In the data rows, the value 128 means zero.
In each game, the first row plays the second. By how much does the first row win? 15 means about a draw, 30 a big win and 0 a big loss. Wins can go round in a circle. Each row has two weighted sums of its numbers, A and B, taken from their middle values. A row wins by its A times the other's B, less its B times the other's A.
[100 124 137 125 131 149 127 125 126 123 118 120 118 116 133 114 109 111
 109 118 100 114 129]
[120 166 196 194 155 119 122 109  94 100 102  99 111 100  97 101  99  97
  94 103 122 119 115] -> 13
[146 123 106 105 108 136 138 145 135 131 131 100 117 158 175 145 122 140
 139 148 133 114 126]
[158 169 138 114 125 111 113  96 115 115 123 105 109  92  96 143 132 126
 148 123 131 117 121] -> 18
[145 221 173 137 169 125 112  92 107 106 108  90  97  83  97 167 115 103
 123 108 123 126 130]
[162 110 103 106  91 112 137 145 118 128 144 144 142 142 109  92 114 192
 149 145 120  97 103] -> 19
[108 182 208 179 107  97 109 101  92 101 101 129 127  94  89  82 129 126
 106 105  92  98 100]
[ 96 112 116 112 114 132 122 130 158 140 120 144 144 140 175 135 139 117
 125 130 112 137 141] -> 16
[123 132 147 145 133 115 119 107 109 116 119 117 121 104 102 112 108 109
 111 117 130 122 123]
[127 122 170 194 127  96 116 100  93 108 125 135 128  90  75  87 111 111
  98 102 131 115 109] -> 15
[128 128 130 125 158 155 131 115 118 122 128 103 102  99 112 131 100 109
 114 113 118 115 131]
[124 142 132 114 117 142 120 113 120 120 121 116 111 104 120 117 112 140
 128 123  98 104 119] -> 15
[136 138 120 107  84  92 125 138 128 121 114 153 171 148 116 107 183 203
 163 137 111  99  99]
[108 112 124 128 124 130 129 126 128 126 126 134 132 125 121 112 123 116
 114 115 113 119 126] -> 13
[112 104 116 128 157 126 126 126 141 138 133 125 134 131 129 161 130  97
 111 116 171 182 152]
[111 109 156 192 202 153 137 114  99 111 127 123 112  95  89  91  88  93
  89  96 113 117 121] -> 15
[110 112 132 139 117 111 122 113 112 124 133 133 127 112 102 101 105 113
 111 126 133 127 125]
[143 115 110 109  98 107 125 126 123 128 136 148 135 122 106 107 146 177
 143 131 118 103 109] -> 14
[111 121 121 115 116 133 124 125 121 127 126 127 124 118 124 104 111 136
 123 127 108 106 122]
[121 146 205 213 191 132 133 114  93 100 107 104 109  89  83  91  94  96
  89  92 104 104 107] -> 18
[109 130 126 113 109 106 108 105 138 135 122 133 136 116 129 149 169 128
 139 130 132 146 138]
[113  93  98 134 149 179 183 219 140 140 140 132 149 196 150 110 110 104
  94 110 122 113 123] -> 25
[130 166 138 114 115 117 109  98 117 117 120 113 111  95 110 129 104 126
 145 134 125 119 126]
[132 104 114 140 141 123 152 171 133 129 122 120 158 172 127 133 148 103
 103 109 148 130 120] -> 16
[137 100 136 177 183 104 121  94  95 122 166 139 119  85  72  95  91  97
  98 107 187 150 130]
[125 177 209 182 119 100 115  99  87  99 107 113 113  87  80  86 115 121
 101 103 102 100 100] -> 19
[129 140 119 106 100 128 133 147 138 125 116 101 119 174 198 139 140 144
 138 151 115 108 121]
[106 110 105 105 123 121 114 108 145 149 152 131 123 124 138 150 104 114
 144 157 176 190 164] -> 17
[122 126 119 114 138 159 134 135 131 127 124 110 117 124 139 136 119 116
 119 118 107 112 129]
[111 110 139 157 157 106 118 100 104 120 136 112 117 112  99 110  85  92
 106 137 225 202 146] -> 16
[112 146 126 111 133 139 113 104 135 129 124 115 110 101 134 160 127 120
 135 126 114 131 146]
[114 115 107 107 122 143 132 142 155 138 129 118 126 151 170 166 132 115
 134 133 131 134 140] -> 12
[109 115 107 103 126 142 128 136 165 146 129 118 129 146 179 177 147 119
 136 131 128 142 149]
[100 131 137 119 113 115 109 108 129 124 115 136 133 113 128 119 119 118
 128 129 117 132 133] -> 15
[255 255 173 146 151 175 192 224 109  91  89  80 112 180 169 158 145 105
 100  96  95  88  88]
[147 109 110 128 168 166 173 192 138 121 122 104 137 161 135 148 113 101
 105 106 130 111 118] -> 5
[133 116 110 123 161 161 157 173 143 126 121  99 128 169 161 153 110 100
 109 117 139 122 128]
[126 108 108 117 121 141 144 155 131 128 132 123 131 140 130 107 118 126
 119 125 113 105 115] -> 13
[144 134 130 115 109 103 115 105 121 122 122 129 131 104 103 134 153 137
 146 123 131 119 118]
[130 101 102 124 156 219 190 234 137 126 130 106 128 185 163 115 102 106
  99 110 103  98 114] -> 21
[115 101 107 121 127 135 138 141 125 137 147 141 128 134 120 104 105 121
 111 124 123 117 128]
[197 149 119 114 116 127 141 147 125 116 114 102 125 141 132 141 177 145
 130 115 110  98 107] -> 16
[137 141 113 100 107 105 107 100 143 139 134 121 117 111 129 177 167 166
 177 143 140 139 141]
[113 118 138 135 122 125 125 112 104 117 132 111 109 109 108  94  83 107
 111 137 134 120 123] -> 9
[101 144 138 105  84  85  92  83 113 125 124 160 131 101 106  99 101 152
 188 190 143 147 130]
[144 147 169 149 102  85 103  85  90 111 133 143 113  82  74  85 135 164
 125 120 116 103 105] -> 14
[104 138 117 102 102 112 104 100 147 142 126 129 123 114 153 153 151 148
 164 148 118 142 147]
[143 127 116 116 149 145 137 138 139 127 123 107 120 122 125 169 154 119
 122 110 116 115 127] -> 11
[115 106 119 129 157 150 137 136 137 133 133 129 126 119 123 134 135 112
 107 104 114 120 133]
[129 104 103 118 136 177 169 202 139 129 131 116 130 166 152 112 115 117
 106 113 102  98 114] -> 17
[120 134 121 110 125 136 120 117 139 131 121 116 120 117 140 159 135 127
 136 123 112 121 134]
[114 147 136 115 149 162 120 111 135 124 116 106 110  99 130 161 117 112
 122 114 103 118 139] -> 16
[158 120 115 114 126 155 153 161 128 123 127 105 122 152 144 124 125 130
 119 120 111 100 112]
[114 131 121 109 113 119 116 114 138 130 120 137 133 113 124 133 136 140
 143 128 115 123 127] -> 15
[138 130 121 114 109 116 129 135 133 126 117 121 137 138 129 142 189 139
 135 121 117 111 116]
[111  93 110 148 101  96 143 148 103 131 156 149 155 187 108  77  83 109
 105 162 212 136 116] -> 9
[144 114 116 122 141 141 140 135 122 124 138 113 118 117 112 125 117 114
 117 118 124 110 124]
[115 143 118 101 105 111 105  98 142 138 128 126 123 106 135 172 166 149
 174 146 130 140 145] -> 19
[113 127 172 196 165 142 131 113  93 106 119 115 109  90  86  85  87  98
  90 100 103 103 112]
[133 111 117 119  99  95 125 126 118 126 125 126 148 159 119 111 116 127
 132 150 172 130 116] -> 13
[161 126 114 109 103 111 127 124 117 124 134 129 129 117 102 108 120 160
 143 137 125 103 110]
[255 253 251 255 255 217 170 127  80  89  96  80  93  80  79  94  79  89
  81  81  91  87  91] -> 12
[122 112 113 114 105 105 125 124 127 133 132 122 138 149 130 118 111 118
 134 152 168 140 128]
[129 115 150 189 212 141 128 107  98 110 133 113 108  85  79  99  90  96
  93  96 127 119 123] -> 15
[115 141 123 108  97  99 114 121 146 134 112 134 153 142 151 157 233 169
 153 129 117 123 124]
[ 97 111 112 114 131 142 123 129 160 141 122 141 143 138 157 147 136 108
 119 122 124 153 148] -> 18
[102 148 133 111 122 140 111 102 137 128 118 118 110 104 143 145 116 121
 134 131 106 130 144]
[119 127 117 115 106 122 128 143 141 128 118 133 142 140 143 129 198 149
 127 119 103 108 117] -> 13
[ 93 116 103  94 135 130  93  86 206 178 150 168 122  95 163 255 151 116
 180 148 143 255 217]
[160 126 116 119 115 132 160 185 126 118 115 102 131 165 140 118 143 139
 116 117 105  95 101] -> 14
[119 124 111 102 113 111 113 111 158 142 127 132 134 124 142 181 197 135
 157 132 133 147 144]
[ 89 133 129 110 116 122  99 100 160 139 114 148 134 109 167 158 132 118
 137 135 111 186 169] -> 15
[137 129 116 106 109 131 131 128 129 122 124 114 122 122 129 119 106 137
 141 135 112 104 117]
[180  96  98 132 165 191 208 255 129 128 144 107 132 195 135 111 103 104
  96 109 127  99 109] -> 15
[115 113 103 101 100 100 116 123 166 150 131 144 155 154 158 186 222 143
 164 146 157 161 144]
[112 119 133 136 154 144 129 125 126 125 119 122 125 114 125 131 132 105
 106 105 108 120 130] -> 13
[131 136 129 114 119 109 115 105 122 123 125 121 124 104 107 139 126 121
 138 129 141 133 128]
[105 135 133 109 110 110 106  98 132 130 121 131 126 102 120 142 124 127
 147 136 129 145 139] -> 15
[116 255 239 176 236 160 118 100 111  97  89  86  99  84 116 192 145  93
  96  86  89 113 125]
[119 121 155 180 199 143 134 110  99 109 126 111 111  93  84  98  90  95
  93  97 120 115 120] -> 12
[126  99 108 137 166 167 175 208 134 130 128 116 142 186 147 121 111  99
  95 107 130 116 121]
[ 99 134 128 110 126 167 122 131 145 132 115 122 117 122 176 142 118 121
 123 125  96 119 141] -> 12
[146 127 124 115 109 103 121 116 123 123 125 133 142 112 104 126 170 151
 137 120 123 111 114]
[117 131 130 120  99 130 148 181 119 112 106 105 136 196 171  99  99 122
 116 141 110 100 102] -> 8
[122 107  89  92  91 113 126 147 181 165 145 129 144 200 218 184 178 177
 182 175 153 139 144]
[177 146 121 112 105 114 141 146 124 118 114  97 129 166 153 145 140 134
 135 133 137 109 111] -> 22
[227 118 109 123 121 136 170 184 115 119 128 101 128 168 121 113 137 133
 113 118 121  95 100]
[109 126 133 132 143 142 125 118 124 120 119 115 118 111 125 126 100 104
 109 116 114 125 133] -> 16
[107 129 112 104 120 110 102  94 149 147 134 136 126 103 133 193 166 130
 165 141 146 186 163]
[ 97 109 161 177 134 111 115 105 103 120 126 160 132  98  89  83  98 106
  96 109 111 123 121] -> 6
[112 107 117 137 162 137 138 141 133 131 128 118 137 141 129 136 119 100
 105 112 145 143 137]
[109 137 111  97  85  96 108 114 155 143 120 155 147 145 170 135 205 205
 184 159 113 121 127] -> 13
[ 94 108 124 124 143 117 111 101 139 142 136 130 127 118 135 138  99  98
 116 139 176 237 176]
[130 148 140 131 136 115 117 111 131 120 111 122 133 103 108 154 182 119
 119 103 110 120 124] -> 13
[107 132 134 122 141 171 125 119 121 121 122 105 100 104 138 112  89 106
 111 126 105 115 135]
[214 131 118 118  96 119 151 163 111 114 124  99 121 169 131  99 115 155
 129 142 118  93  98] -> 7
[137 161 129 108 118 130 114 107 131 124 120 105 111 103 127 161 148 144
 146 124 109 113 128]
[108 101 112 133 142 154 152 168 128 131 134 119 131 172 147 109  94  99
 100 127 139 129 132] -> 17
[144 124 118 112 129 135 134 132 135 127 127 112 120 126 126 147 130 126
 125 119 120 114 125]
[231 111 103 109 111 128 152 159 118 125 145 117 127 133 105 105 125 161
 139 129 120  95 102] -> 14
[112  93  92 107  91 107 138 164 138 154 159 227 172 175 122  89 153 195
 130 141 118 107 114]
[171 193 134 113  97 118 142 166 123 111  99  95 137 167 157 133 210 168
 137 122  98  93  97] -> 9
[122 125 164 175 127 101 115  98  93 111 132 140 118  89  79  82 100 115
 102 112 120 112 113]
[134 126 119 116 149 141 131 123 135 129 126 109 117 120 131 161 132 114
 124 117 124 123 134] -> 17
[171 112 109 125 199 162 162 166 133 121 124 102 130 134 121 166 135  98
 106 100 138 119 124]
[ 89  97  87  90  85 119  96  95 173 200 190 197 118 136 220 124  92 163
 197 237 160 235 215] -> 10
[123 162 144 121 130 124 116 103 120 116 114 106 112  97 112 138 124 119
 127 115 112 117 125]
[134 120 123 130 128 145 162 187 122 115 113  98 132 183 154 121 103 104
 108 120 129 109 112] -> 16
[108 119 119 120 125 149 133 144 141 131 119 122 132 137 145 131 131 117
 116 116 107 116 129]
[111 110 110 113 110 120 125 129 144 138 128 130 139 146 151 142 135 121
 134 138 141 142 139] -> 14
[124 124 160 154 116  96 110  94  95 115 135 143 119  87  79  88 120 134
 112 115 123 112 113]
[123 117 116 119 132 129 129 127 130 130 130 132 129 112 112 125 147 127
 120 113 113 112 123] -> 19
[124 150 180 166 121 102 112  96  96 108 113 129 120  89  84  88 121 131
 106 106 103 105 107]
[ 97  97 116 144 140 142 142 148 127 133 135 129 137 169 144 100  87  95
  97 130 151 148 140] -> 13
[ 96  92 109 137 134  96 110  94 119 156 186 245 145  97  83  90  99 110
 112 125 166 185 156]
[118 107  96  98 100 118 121 126 165 154 146 135 138 163 175 165 144 146
 164 163 158 157 151] -> 14
[124 140 199 212 196 150 136 115  94  99 108  98 106  92  89  95  90  94
  89  92 107 109 112]
[115 106 117 134 173 176 148 142 131 132 136 115 115 123 128 125 104 101
 100 109 118 119 136] -> 13
[111 102 128 139 105  91 106  93 107 137 156 203 139  95  83  88 121 131
 121 126 143 140 129]
[112 133 127 108 101 112 112 112 131 129 120 145 130 107 117 116 159 163
 146 127  98 107 120] -> 15
[130 118 153 182 133  83 110  96  99 117 131 172 149  89  73  96 160 114
 106 101 152 135 117]
[100  97 121 143 132 106 113  98 110 140 162 196 133  96  85  87  98 111
 107 121 143 150 138] -> 13
[174 217 246 232 149 106 125 105  85  91  96  96 114  84  75  95 136 113
  94  89  99  93  92]
[ 98  99 126 147 125 111 115 102 108 135 157 181 126  97  88  82  90 113
 105 127 129 133 134] -> 19
[106  94 105 149 157 176 197 255 145 133 122 127 166 255 172 109 125  99
  89 103 116 111 116]
[ 94 105 106 107 110 114 107 102 148 156 152 150 126 123 148 130  96 110
 140 171 176 221 176] -> 5
[129 163 206 176 113  95 110  96  90 102 110 126 119  88  81  82 122 136
 104 106 101  99 101]
[ 94  95 112 140 121 121 142 182 161 145 120 184 189 191 155 114 172 109
 100 108 118 140 132] -> 4
[131 117 100  98 102 117 125 136 164 150 132 119 135 170 186 184 174 144
 163 157 151 142 141]
[102 113 148 162 112  97 109  99 102 122 133 180 132  98  87  84 108 125
 107 120 119 121 120] -> 10
[116 115 112 109  92 104 124 135 132 133 130 165 154 138 120  96 137 181
 141 138 111 105 112]
[ 96 108 120 124 125 125 121 129 144 137 126 143 141 140 155 131 119 105
 115 129 131 156 147] -> 20
[160 154 128 105  93  94 105  90 105 116 132 115 112  92  90 108  96 159
 185 166 150 116 115]
[ 97 106  88  89  80  89  96  98 190 187 156 219 161 142 179 173 218 246
 254 202 158 203 171] -> 22
[165 173 136 115 140 123 116  96 112 113 124  97 100  88  97 159 106 113
 139 122 137 122 128]
[ 92 111 162 163 104 102 108 107 103 120 120 199 140 107 100  76 103 123
 102 122 101 117 118] -> 15
[153 140 120 115 108 112 137 152 126 118 111 110 140 156 138 132 172 141
 127 119 117 104 109]
[140 174 122  97  85  91 102  95 121 120 121 134 133 102 105 125 141 219
 227 164 128 113 113] -> 15
[114 109 134 148 131 101 110  94 108 129 143 173 129  88  80  95 124 121
 112 111 129 131 128]
[119 108 111 125 163 162 141 142 133 136 140 122 119 117 125 130 126 115
 108 108 112 115 133] -> 16
[122 181 150 117 113  99 105  92 119 115 109 118 120  91 103 141 155 132
 145 124 118 124 124]
[173 130 117 114  99 119 144 157 119 118 117 108 129 159 133 115 149 161
 131 132 114  97 103] -> 13
[108 107 111 111  95 105 126 134 127 134 133 133 149 173 148 105 106 123
 132 167 168 140 127]
[123 120 120 113 115 132 135 147 133 126 121 118 132 141 143 126 137 136
 122 121 107 105 116] -> 15
[167 194 136 110 112 143 144 166 130 110  99  84 115 179 218 176 153 129
 131 129 109 100 108]
[125 111 118 130 179 159 140 135 128 132 135 119 120 116 119 137 123 106
 105 105 118 121 135] -> 10
[124 110 113 121 117 128 140 146 125 124 125 113 134 154 136 111 107 116
 117 132 134 118 119]
[ 92  93  80  92 113 166 126 136 216 198 175 172 136 172 240 163 100 119
 151 182 153 216 199] -> 11
[203 113 103 118 125 140 167 187 128 126 135 113 135 159 124 121 154 140
 119 115 115  96 104]
[131 131 125 109  82  83 107 101 109 123 129 162 148 117  96  91 126 199
 173 161 136 112 107] -> 13
[109 112 122 123 119 115 121 122 129 129 125 127 135 130 126 122 115 112
 116 127 139 139 133]
[131 115 132 135 105  81  98  86 104 131 153 188 135  85  75  96 169 166
 135 121 143 129 121] -> 16
[105 124 141 131  96  89 107  98 101 119 127 149 131 110  95  87  95 130
 130 151 143 127 118]
[130 135 143 124  92  88 106  97 101 116 128 138 128 101  91  91 113 153
 142 147 142 117 112] -> 14
[ 98 139 149 123 116 126 113 108 123 121 111 128 120 109 130 114 108 117
 117 126 103 121 131]
[136 110  90  95 106 121 130 144 175 154 143 119 143 186 195 210 174 137
 170 165 173 156 149] -> 18
[146 114 115 128 167 176 174 193 130 120 120  95 121 177 151 140 108 101
 101 111 126 110 118]
[101 107 110 112 114 124 119 114 131 142 144 130 125 140 141 118  93 109
 128 160 160 163 149] -> 17
[114 115 111 112 117 131 132 142 148 136 126 120 137 156 159 145 134 122
 127 133 131 129 133]
[111 116 119 120 124 160 135 133 120 124 134 112 111 125 133 102  87 111
 115 136 114 111 127] -> 16
[108 111 141 147 120 106 109  95 102 126 148 161 115  88  83  85  97 117
 114 123 125 123 126]
[109 110 107 111 145 129 123 120 153 142 133 126 134 127 138 179 128 105
 131 128 159 177 155] -> 16
[110 134 121 109 135 142 115 107 137 132 127 112 109 106 140 152 120 117
 133 132 122 136 150]
[104 104 115 123  96  91 111 104 118 136 140 150 143 139 116  99  96 114
 134 170 199 178 135] -> 13
[117 127 125 115 122 137 132 138 134 126 118 116 127 133 144 137 127 125
 122 120 109 113 122]
[136 126 127 117  97  99 119 114 111 124 130 118 122 132 118 106 130 157
 134 142 136 112 116] -> 16
[116 118 122 117 111 123 123 120 127 127 125 131 130 118 121 115 122 128
 126 126 113 112 122]
[110 138 201 246 243 173 148 128  95  97 104  99 109  97  91  90  83  88
  82  88 101 105 111] -> 16
[123 156 140 122 152 130 113 103 135 123 112 109 118  97 118 199 152 109
 124 109 125 146 145]
[ 97 104 113 124 157 171 145 157 152 133 121 135 146 142 152 128 111 100
 101 112 112 133 139] -> 18
[113 106 111 129 188 194 165 172 142 125 121 106 131 151 147 144  98  94
 101 108 122 119 128]
[109 101 120 129 103  95 104  88 102 141 175 195 123  91  83  83 108 147
 126 142 142 130 131] -> 19
[128  95 102 135 156 199 198 238 130 130 137 113 135 211 156 105  95  99
  92 113 122 106 116]
[126 121 121 120 121 129 139 141 132 125 120 113 137 147 132 132 136 117
 118 116 124 115 120] -> 16
[153 123 119 118 109 107 138 149 128 122 117 114 146 157 125 133 170 144
 128 119 125 109 109]
[192 102  99 104  75  76 118 118 100 132 171 192 165 144  84  74 106 255
 189 205 174 100  95] -> 2
[126 111 126 133 106  96 117 107 103 123 142 140 131 113  89  92 103 122
 123 139 159 125 117]
[243 255 230 195 149 105 121  97  84  91 101  90 103  80  76 105 127 111
 103  93 107  95  94] -> 8
[121 107  95  96  99 116 124 131 163 157 144 123 135 174 185 163 136 147
 167 173 155 146 146]
[115 142 220 229 176 131 131 118  91  98 103 102 112  96  86  86  94  94
  86  93 103 103 105] -> 15
[ 99 118 110 101 112 130 107 103 160 149 135 134 123 114 160 167 131 127
 153 147 130 165 165]
[210 125 119 130 120 149 184 232 124 113 112  99 139 191 141 119 151 129
 107 104 101  90  94] -> 12
[104 111 109 112 141 151 128 133 155 138 128 128 131 135 158 159 112 104
 120 126 132 152 150]
[129 110 113 120 121 121 139 140 123 126 133 117 136 151 127 121 112 110
 119 134 155 126 124] -> 15
[192 150 121 110 111 132 148 155 125 115 113  95 120 148 141 140 165 148
 136 125 109  95 103]
[239 255 251 255 180 125 147 125  80  89  89  80  99  85  77  89 112  99
  84  81  82  87  85] -> 1
[139 134 126 121 129 139 146 171 142 119 103 109 145 161 147 148 196 124
 114 105 105 105 111]
[120 142 181 181 152 139 128 109  91 102 116 109 101  88  87  85  87 104
  93 105 100 100 110] -> 11
[102 103 102 106 104 113 120 116 134 146 156 139 128 148 145 112  92 121
 145 180 177 160 147]
[219 216 151 124 122 134 154 172 120 102  95  83 122 171 165 171 180 123
 120 111 111  97 100] -> 14
[149 155 205 215 177 126 132 111  86  96 109 101 107  89  79  90  98  98
  90  93 106  99 102]
[162 167 206 205 149 113 124 104  86  97 111 103 104  86  78  88 102 106
  97  98 110  98 100] -> 16
[116 112 135 141 117  93 106  89 101 127 151 165 122  86  78  86 111 137
 119 124 135 125 124]
[141 157 133 111 104 100 110 100 115 120 122 124 125 101 100 123 131 151
 150 132 125 115 118] -> 14
[163 109 109 128 164 198 195 233 131 119 123  99 131 171 146 126 115 102
  99 103 111  98 109]
[ 99  91 100 122 116  96 106  93 121 167 203 255 140  98  84  89 107 133
 124 138 167 176 154] -> 22
[ 92 109 115 114 128 143 121 132 161 144 120 153 145 144 172 143 122 106
 118 129 117 157 153]
[153 137 120 111 102 115 129 141 132 127 120 103 125 157 159 149 176 158
 145 139 123 111 118] -> 18
[115  98 108 139 166 190 175 212 137 130 133 114 135 185 152 112 101  99
  93 109 124 114 123]
[107 103  90  92  84  90 104 105 166 179 169 169 140 153 167 142 158 191
 210 217 191 192 161] -> 6
[108 110 135 141 115 102 115 110 112 130 132 156 139 109  98  98 132 125
 111 120 124 123 121]
[ 97 118 139 142 231 255 151 147 126 120 119  97  95 115 177 119  83  92
  90 104  88 111 146] -> 17
[125 134 119 107 120 125 119 114 141 133 123 117 127 120 140 167 161 130
 142 128 123 128 136]
[138 140 154 147 112  98 111  95  96 113 129 127 114  89  82  91 120 139
 118 119 121 109 111] -> 12
[ 96 101 115 130 130 142 140 163 147 138 125 134 144 175 168 113 105 101
 103 128 127 138 138]
[125 113 112 111 124 149 134 142 133 131 135 128 123 121 126 117 122 137
 125 122 103 104 122] -> 12
[196 231 243 198 116  98 117  96  81  90 102  98 106  84  75  82 124 144
 103  98  92  90  88]
[100 120 157 174 230 191 142 132 119 116 112 101 111 115 129 128  95  90
  88  96 107 126 138] -> 4
[125 120 119 113 116 119 127 132 138 132 124 130 137 128 130 136 155 139
 132 120 117 114 122]
[124 106 112 133 152 140 146 159 130 127 129 113 134 151 131 133 109  99
 103 114 148 136 132] -> 15
[119 135 112 100  93 103 107 102 134 138 134 125 123 126 142 131 137 172
 174 172 136 130 135]
[122 123 120 115 129 145 130 131 138 129 123 116 120 121 134 143 139 121
 124 120 111 116 129] -> 11
[151 130 116 107 105 114 128 130 133 127 126 122 133 124 126 137 193 168
 143 122 113 105 115]
[133 130 162 163 126  98 114  95  94 111 129 129 114  87  79  89 104 119
 108 109 123 111 112] -> 8
[117 107 112 125 127 149 149 160 124 125 126 105 127 168 150 112  97 106
 111 134 137 118 122]
[144 169 152 124 143 110 109  90 111 114 117 100 109  88  97 164 120 111
 137 120 142 136 132] -> 15
[135 129 123 108 110 124 125 121 126 126 122 123 123 115 118 126 116 143
 145 132 117 109 118]
[131 120 118 123 138 155 162 186 135 120 113 102 137 173 160 131 117 108
 108 113 114 106 115] -> 16
[150 156 125 109 106 120 127 128 127 120 113 107 120 128 138 145 180 159
 141 125 110 103 112]
[184 136 124 114 103 106 131 135 127 121 117 113 142 142 120 136 178 160
 138 123 121 104 107] -> 13
[156 133 125 122 127 114 126 122 124 122 125 113 126 115 108 138 156 127
 127 118 132 117 119]
[144 105 108 115 129 171 159 167 120 126 142 103 110 153 142 108  89 115
 110 134 122 103 118] -> 13
[115 139 120 105 101 104 107 107 144 137 122 136 135 121 139 161 179 162
 164 139 124 136 136]
[137 131 120 110 134 134 122 113 136 129 127 109 113 111 122 165 128 124
 136 123 126 125 137] -> 13
[124 131 167 168 121  96 114 102  97 112 121 140 129  93  81  90 134 123
 105 106 112 108 108]
[152 142 120 110 114 119 131 130 131 124 119 108 128 132 132 150 177 146
 139 125 117 106 115] -> 20
[108 105 111 125 133 135 137 139 134 135 132 123 132 155 141 125 106 104
 110 129 147 146 139]
[171 122 116 121 110 117 145 141 112 120 130 104 124 156 127 112 119 129
 125 136 143 107 110] -> 16
[112 113 110 115 140 161 142 159 150 132 122 113 133 157 166 156 134 106
 115 118 119 125 134]
[131 107 107 114 106 114 136 145 127 131 132 142 146 142 117 104 137 141
 132 129 121 106 113] -> 15
[125 128 120 111 101 114 124 125 129 123 121 132 137 121 120 117 130 150
 140 129 115 108 115]
[120 119 107 105 112 123 124 131 149 144 133 115 128 146 168 170 147 136
 148 141 140 136 141] -> 15
[117 112 104 106 112 129 129 141 155 142 128 120 133 158 171 162 148 129
 140 142 139 135 138]
[146 136 119 106  86  95 116 118 124 127 125 125 135 143 132 119 172 216
 165 156 126 109 113] -> 15
[114 134 127 106  88 104 111 110 115 122 125 143 130 115 115  96 109 169
 158 160 112 107 112]
[126 122 116 113 130 139 135 142 136 127 122 111 128 131 138 143 143 129
 124 115 110 107 120] -> 15
[160 157 124 105 100 100 115 108 129 126 121 115 123 119 125 159 216 190
 170 136 122 112 118]
[109 136 123 113 118 153 125 126 133 125 120 118 119 119 144 121 108 125
 127 134 103 111 127] -> 19
[113 111 123 119  77  79 105  98  98 124 146 199 148 119  90  74  94 188
 153 193 152 117 107]
[100 121 123 116 135 138 118 122 150 132 118 131 131 114 144 152 132 111
 121 118 111 135 144] -> 15
[117  89  98 149 158 171 189 204 119 138 167 118 131 208 134  88  80  95
  89 128 171 125 127]
[166 181 136 110 118 116 112  97 115 116 121 109 106  90 102 142 133 151
 152 124 111 107 118] -> 12
[ 98 117 169 197 252 186 141 126 109 109 110 111 117  98 104 104  85  88
  85  90 104 121 128]
[118 119 113 111 120 161 149 164 140 128 121 103 123 171 183 134 114 119
 120 130 113 110 122] -> 21
[125 115 154 175 159 121 122 100  96 113 136 120 111  86  80  91  92 103
  97 103 127 116 120]
[102 114 122 136 241 195 135 132 157 134 118 108 117 124 159 205 124  92
  98 100 123 167 164] -> 14
[156 135 171 184 193 154 137 109  89 103 127  95  94  84  81  93  84  99
  93  98 109 100 112]
[255 255 251 255 239 147 154 119  80  89  93  80  94  83  74  95  95  91
  84  81  97  89  88] -> 5
[116 127 122 116 104 106 117 119 129 128 122 124 137 128 129 128 139 132
 137 131 131 126 126]
[159 246 251 237 139 111 127 109  82  89  91  93 110  87  80  86 117 107
  92  89  90  91  89] -> 17
[131 103 104 118 122 132 141 150 131 136 142 141 138 144 121 111 121 131
 118 123 125 110 120]
[133 141 104  94  90 104 110 109 152 145 134 127 128 125 152 181 200 208
 202 161 132 129 137] -> 9
[106 132 111  98  97 102 101  95 152 146 131 145 130 111 148 163 183 168
 186 161 131 152 149]
[104  99 119 126 105  96 103  90 106 142 172 210 124  89  84  82 105 144
 126 142 136 133 136] -> 12
[130 154 129 105  90  97 107 101 115 121 123 140 130 104 103 111 129 186
 177 146 118 107 113]
[114 110 111 112 109 119 132 145 135 135 128 124 142 170 159 118 112 116
 122 144 144 137 131] -> 23
[107  97  86  94 117 126 118 119 191 182 174 148 136 144 160 204 134 128
 176 163 197 226 187]
[105 100 113 137 161 170 150 172 141 133 128 125 136 164 153 126 104  98
  98 113 127 134 137] -> 23
